W =
[[136 116 138 116 116 135 117 128 136 135]
 [134 121 135 122 120 130 120 123 134 132]
 [111 149 109 146 149 114 145 128 111 116]
 [144 106 147 108 106 144 111 131 144 140]
 [141 109 144 110 109 142 114 132 142 139]
 [116 145 113 145 145 115 141 124 116 118]
 [145 106 148 108 106 143 110 129 146 142]
 [143 109 145 112 109 139 113 126 144 140]]
Rows and columns are counted from 1.
(1, 1) = 136
(1, 3) = 138
(6, 3) = 113
(4, 7) = 111
(8, 2) = 109
(4, 2) = 106
(4, 10) = 140
(3, 5) = 149
(1, 4) = 116
(8, 10) = 140
(5, 5) = 109
(5, 10) = 139
(1, 7) = 117
(2, 6) = 130
(6, 10) = 118
(5, 1) = 141
(2, 1) = 134
(2, 7) = 120
(6, 6) = 115
(8, 7) = 113
(7, 2) = 106
(8, 4) = 112
(6, 9) = 116
(2, 8) = 123
(6, 7) = 141
(1, 6) = 135
(5, 2) = 109

grid =
[[122 140  98 139 123 144 141 124 143 121]
 [122 125 113 136 132 137 141 121 140 116]
 [136 114 122 142 116 145 144 123 143 121]
 [135 114 121 141 111 147 146 122 142 117]
 [123 123 112 138 116 145 143 122 142 115]
 [134 113 123 139 117 144 144 121 142 117]
 [126 119 116 139 116 145 143 122 142 116]]
Indices start at 1.
row 1 col 1 = 122
row 7 col 3 = 116
row 5 col 10 = 115
row 2 col 1 = 122
row 3 col 9 = 143
row 1 col 6 = 144
row 4 col 8 = 122
row 1 col 3 = 98
row 3 col 2 = 114
row 4 col 9 = 142
row 1 col 4 = 139
row 4 col 6 = 147
row 2 col 4 = 136
row 7 col 2 = 119
row 7 col 8 = 122
row 4 col 1 = 135
row 2 col 9 = 140
row 3 col 6 = 145
row 6 col 5 = 117
row 6 col 2 = 113
row 5 col 9 = 142
row 1 col 5 = 123
row 1 col 7 = 141
row 7 col 7 = 143
row 7 col 5 = 116
row 5 col 4 = 138
row 7 col 9 = 142

X =
[[129 150 134 123 119 150 120 124 139 100 142 138]
 [131 154 138 124 121 145 119 129 142 101 144 130]
 [142 124 142 134 148 113 136 131 123 131 114 134]
 [147 120 139 121 151 109 142 120 117 123 114 138]]
Rows and columns are counted from 1.
(1, 1) => 129
(2, 10) => 101
(4, 10) => 123
(2, 8) => 129
(4, 7) => 142
(3, 7) => 136
(2, 4) => 124
(2, 2) => 154
(2, 9) => 142
(4, 9) => 117
(4, 1) => 147
(1, 10) => 100
(3, 3) => 142
(3, 10) => 131
(2, 12) => 130
(1, 4) => 123
(4, 3) => 139

A =
[[152 135 150 141 115 138 127 126]
 [155 111 148 153 116 146 147 131]]
Indices start at 1.
row 1 col 1 -> 152
row 2 col 5 -> 116
row 1 col 2 -> 135
row 2 col 2 -> 111
row 2 col 8 -> 131

data =
[[123 117 138 135 114 127 130 123 117 125 140 123]
 [139 138 135 112 127 138 122 148 140 127 135 130]
 [139 127 124 126 130 123 129 121 133 133 122 137]
 [127 116 137 140 127 117 120 142 133 136 149 132]
 [124 119 126 123 127 121 136 125 128 133 130 127]
 [128 120 129 126 114 120 124 138 119 137 138 130]
 [120 127 131 130 134 131 121 122 132 118 126 123]]
Indices start at 1.
row 1 col 1 = 123
row 6 col 6 = 120
row 7 col 9 = 132
row 5 col 12 = 127
row 4 col 10 = 136
row 3 col 12 = 137
row 7 col 5 = 134
row 7 col 1 = 120
row 5 col 1 = 124
row 5 col 8 = 125
row 5 col 4 = 123
row 4 col 11 = 149
row 2 col 5 = 127
row 1 col 7 = 130
row 7 col 6 = 131
row 4 col 9 = 133
row 5 col 5 = 127
row 4 col 12 = 132
row 5 col 6 = 121
row 7 col 2 = 127
row 6 col 12 = 130
row 7 col 4 = 130
row 3 col 3 = 124
row 4 col 8 = 142
row 4 col 2 = 116
row 1 col 5 = 114
row 1 col 8 = 123
row 6 col 3 = 129
